One turning vector, and how many ticks it has turned
The counts run from 0 to 301.
[128 138  90  99 122 145 147 142  78 123 128  75 150 147 106  91 142  48
 166 141 138  90 100 125 124 150 119 117 116 126 131 118 113 148 100  86
 128 115 129 117 114 118 143 130 154 111 108 135 162 182 125 131 121 160
 105 112 109 141 109  95 133  86  99 201 122 168  99]  53
[148 134  89  98 124 124 138 110 107 117 125  74 140 140 110  87 151  69
 151 149 129  84 124 130  98 163 127 122 114 134 116 100 115 140 108  97
 111 123 141 125 119 130 147 143 170 124 102 124 170 183 112 148 110 143
  92 121  86 144 131  94 107  93 102 205 129 170 102]  38
[114 139  54 113 134 164 145 125 109 104 145  82 164 132 121 102 133  61
 144 160 121 109 116 134 113 152 121 102 128 130 135 136 106 162  91  82
 128 117  96 119 109 124 156 138 175 109 111 133 147 194 126 166 102 139
 113 109 142 127  97 119 121  92  94 182 130 135 104]  155
[142 121  70 118  90 121 124 126 123 137 147  99 145 133 114  82 162  59
 154 135 114  99 108 133 109 156 122 116 130 142 125 122 128 161  86  81
  88 120 128 124 109 126 163 139 129 120 115 150 139 183 132 138 105 128
  67 124 102 157 120 101  97  94 113 199 131 152 112]  89
[152 121  73  91 133 153 147 117 114 122 135  78 159 150 112 108 145  68
 164 144 114  91  87 129 102 169 151 132 125 128 137 114 120 162 106  88
 137 119  96 124 112 127 156 137 163 104 105 148 154 200 134 140  95 157
 121 144 130 134  91 116 119 118  96 184 139 143 106]  2
[120 132  79 110 108 143 157 128 106 130 140 118 151 146 104  88 154  49
 171 144 112  91  88 127 119 160 143 104 140 136 142 124 108 168  80  85
 105 112 103 115  99 106 151 137 126 116 117 157 144 184 145 129 121 127
  82 134 120 144  97 116 111  99 119 180 141 134  97]  101
[140 124  86  92 133 154 158 123 111 121 115  79 151 148 105  98 150  61
 144 148 128  92  87 133  94 173 149 132 132 119 131 102 123 148 109  92
 129 128 108 117 109 114 133 145 167 112  93 146 162 192 130 137 100 153
 107 142 111 153  93 106 124 100 104 189 125 138 113]  207
[146 134  89 107 103 123 123 132  99 125 141  76 143 138 114  84 150  59
 158 135 128  89 120 131 118 146 110 118 112 140 123 116 120 150  98  87
 107 117 141 128 114 124 166 128 145 120 112 129 155 183 127 139 106 150
  87 108  97 148 128  89 113  90 102 208 125 177 102]  62
[147 124  83  83 127 127 144  98 130 111 122  94 142 144 108  96 149  79
 152 160 117  81 116 135  86 178 147 123 129 127 123  99 112 150 107  98
 121 135 111 129 107 113 150 154 162 121  97 126 171 186 133 142  96 138
  92 148  95 143 112 104 107 118  91 196 133 143  99]  16
[144 127  64 122 100 127 135 108 129 127 144 107 145 136 112  83 159  65
 165 148 104  92 106 124 109 167 142 111 131 147 126 121 109 164  86  86
  86 112 116 124 110 136 161 142 141 124 121 150 143 184 120 150 115 119
  77 127 105 137 131 116  83 106 112 186 147 149 103]  296
[110 146  62 111 132 144 141 106 121  96 143 101 153 126 121  94 137  74
 145 174 115 100 136 139 103 155 122  90 127 135 124 131  97 157  83  91
 108 125 102 125 106 115 162 147 166 122 107 118 152 186 128 169 107 122
  90 112 124 128 113 118 111  88  93 183 134 135  94]  147
[130 122  76 106  96 123 131 125 115 128 148 116 141 142 107  86 155  58
 164 142 115  92 119 134 114 157 124 100 129 135 134 123 111 168  78  81
  99 129 114 126 106 103 167 148 113 122 111 140 149 177 139 128 112 126
  66 130 104 148 109 106 111 113  99 197 129 144  97]  275
[140 117  69  86 132 153 149 118 118 118 127  86 156 148 107 109 143  68
 154 149 117  94  95 134 102 171 147 129 130 121 138 116 115 163 104  87
 140 129  91 124 109 114 151 144 162 108 101 141 158 194 139 141  93 150
 113 143 126 138  85 115 124 123  90 186 132 130 104]  0
[160 127  84  99 126 135 143 113 118 121 112  76 146 143 106  96 157  65
 137 140 129  87 105 133  95 171 139 131 123 128 121  87 136 141 118  99
 106 125 126 117 114 130 141 139 169 124  96 138 162 191 119 147  99 144
 100 135  98 159 118 100 105  96 107 197 125 162 112]  215
[116 148  65 112 129 144 140 103 121 101 147  97 150 131 124  93 136  74
 149 173 112  98 134 137 104 154 124  88 125 138 122 128  95 160  85  92
 104 119 105 126 109 124 168 144 165 120 109 118 155 190 127 169 111 122
  94 109 120 127 119 116 104  89  97 183 137 141  92]  146
[134 135  95  86 122 118 147 109 101 108 115  93 135 145 104  90 146  66
 154 156 128  75 129 134 108 159 123 110 118 129 124 100 110 145 107 101
 121 130 129 128 109 108 148 143 154 127  98 114 177 175 133 138 110 139
  84 127  86 146 124  94 119 100  95 204 124 163  88]  42
[134 130  80 107 111 139 140 143  90 123 125  70 148 142 104  92 150  41
 143 135 141  96 109 130 123 152 111 121 116 125 130 114 128 147 103  84
 119 119 134 113 117 122 136 130 156 119 110 135 154 180 119 141 111 156
  93 110 105 153 112  95 127  87  98 204 113 170 111]  56
[132 120  67 112 101 147 147 138 104 134 142 104 153 149  99  94 154  42
 174 133 115  96  87 121 129 159 136 113 131 136 148 126 115 170  88  77
 108 108 102 115 108 120 151 130 127 112 125 161 142 183 137 132 118 135
  90 129 124 140 103 118 113 110 112 181 139 146 104]  285
[127 131  69 110 107 130 150 107 127 116 139 127 141 141 104  90 155  61
 170 159 101  83 107 128 111 166 144 101 137 140 134 114  98 167  85  91
 100 117 100 120 103 115 154 142 134 124 121 139 150 181 137 146 120 111
  76 135 109 135 121 121  96 112 109 178 148 139  91]  301
[135 139  53 120 126 153 154 118 106 103 125  96 157 136 111 105 148  41
 146 150 117  90 111 130 128 157 130  96 128 139 142 105 120 161 104  91
 104 102  93 107 108 134 145 119 164 126 123 137 145 193 136 171 109 120
 107 115 138 137 120 122 105  91 113 171 139 155  97]  134
[114 130  84 101  99 133 142 141  97 130 139 101 147 142 104  85 148  50
 159 140 128  97 105 136 120 149 113 106 129 124 137 133 114 159  79  82
 118 129 121 122 104  96 151 146 124 116 106 138 150 171 145 122 111 143
  75 122 105 151  97 102 132  96  97 200 117 141 101]  74
[132 125  62 117  99 127 142 106 136 123 142 116 143 133 107  85 158  62
 156 156 102  95 112 128 105 171 138 107 137 139 127 118 107 164  84  86
  88 120 110 120 108 125 154 149 140 126 118 144 145 180 123 152 115 109
  67 133 102 144 125 117  85 107 110 185 142 141 104]  298
[140 123  76 112  90 116 130 122 123 132 146 111 145 134 109  83 164  60
 153 136 111  90 112 136 113 156 124 110 133 139 129 118 123 162  87  84
  88 121 118 125 102 110 162 138 120 122 112 142 139 181 143 133 102 121
  65 130 101 157 119 106  99 104 112 198 132 149 102]  91
[147 115  66 118  95 136 121 139 105 133 141  83 150 141 105  90 159  43
 147 121 130 104 115 132 124 150 107 115 119 136 133 120 133 163  94  76
  98 122 123 119 116 124 158 133 131 120 116 146 139 179 123 139 105 140
  79 118 112 157 113 104 117 102  98 201 119 163 113]  265
[158 117  70  98 128 154 140 117 126 123 132  67 158 144 111 102 147  71
 149 143 118 101  92 129  95 171 147 137 126 129 127 113 126 154 110  86
 128 123 107 124 116 137 150 139 175 108 104 147 153 199 119 149  94 157
 114 140 121 139 100 112 108 113  98 190 132 143 118]  5
[113 128  85 107 113 150 138 142  87 130 137  90 149 144 103  86 147  47
 158 138 136 104 110 132 118 153 111 102 120 124 135 133 113 160  83  79
 112 131 122 117 115 107 150 147 134 116 102 143 155 171 122 125 121 147
  81 113 106 146  97 101 135  90  90 201 115 148 107]  256
[138 140  57 121 128 150 145 113 108 105 136  90 154 135 115 104 148  52
 150 151 114  92 117 130 124 153 131  99 123 147 134 108 117 162 101  93
  98 100 104 114 112 143 156 117 166 123 124 134 148 195 125 175 110 123
 108 110 137 132 126 121  97  90 115 173 144 160  94]  136
[152 129  86 104 114 130 130 126  98 119 120  79 144 141 105  93 153  47
 140 131 137  90 127 135 117 154 115 110 112 132 129  95 132 149 109  94
 102 125 131 116 120 124 150 129 147 129 105 127 162 181 124 142 106 142
  91 115 100 159 121  93 122  95  98 201 117 176 103]  241
[159 137 100  90 131 127 138 102 110 115 120  84 141 146 111  93 151  73
 159 149 122  76 114 132  96 165 141 118 118 137 120  89 120 142 112 103
 107 123 132 127 113 123 155 135 160 123  96 127 174 191 128 136 109 143
  99 134  94 147 127  92 107  97 106 196 133 169  96]  219
[135 136  96  85 140 149 155 114 111 121 130  86 152 150 113  96 142  78
 165 161 117  86  86 130  90 169 157 125 130 124 127 115 109 150  99  94
 134 128 113 129 104 111 152 148 161 106  92 143 168 196 136 130 106 154
 110 144 111 136  94 104 119  99 105 186 135 135 102]  203
[122 135  90  90 119 139 158 135  83 115 117  87 143 152 101  95 143  47
 158 149 138  85 110 132 121 152 118 110 120 119 135 111 110 148 101  88
 134 124 122 118 109 102 133 139 150 119 102 129 169 176 137 131 118 149
  93 119 103 148 102  99 140  93  94 200 117 157  95]  50
[139 136  93  97 129 150 147 133  79 119 115  76 147 153 102 101 148  44
 156 137 138  83 103 126 122 154 125 112 114 131 138 101 126 149 111  95
 118 118 126 113 115 119 142 125 153 120 103 136 168 185 127 135 120 151
 108 118 111 149 108  99 131  90 103 189 124 171  98]  235
[130 123  74 111  91 125 124 123 121 133 148 106 145 135 109  84 155  64
 160 139 118 100 122 133 110 158 119 105 123 136 127 126 116 167  76  82
  93 132 123 128 110 112 169 147 123 123 109 142 145 175 128 135 109 127
  63 124  99 149 113 105 107 107  95 201 126 147 102]  273
[154 123  81  92 124 130 135  96 138 119 127  85 143 141 108  92 148  82
 148 156 115  89 114 133  83 176 148 131 124 129 116 104 111 148 106  97
 114 134 119 134 113 126 154 153 169 119  95 128 165 192 117 150  96 141
  92 143  94 143 119 106  97 111  95 198 134 146 108]  14
[156 123  82  95 125 133 149 117 105 114 107  74 145 145 102 101 154  53
 143 142 134  82 109 130 108 168 132 127 117 128 128  89 128 145 121  96
 120 117 120 116 115 129 132 129 173 125 107 129 167 187 124 148 103 146
 103 131 100 150 123 102 114 103 102 199 123 170 106]  33
[125 140  95 100 135 155 154 132  93 121 114  80 148 147  98  92 147  50
 151 149 136  93 107 132 106 162 130 112 121 122 130 111 118 145 103  92
 119 129 126 113 115 113 133 145 161 121  93 138 170 178 117 134 121 150
 100 123 103 152 103 100 135  82  97 197 117 154 107]  231
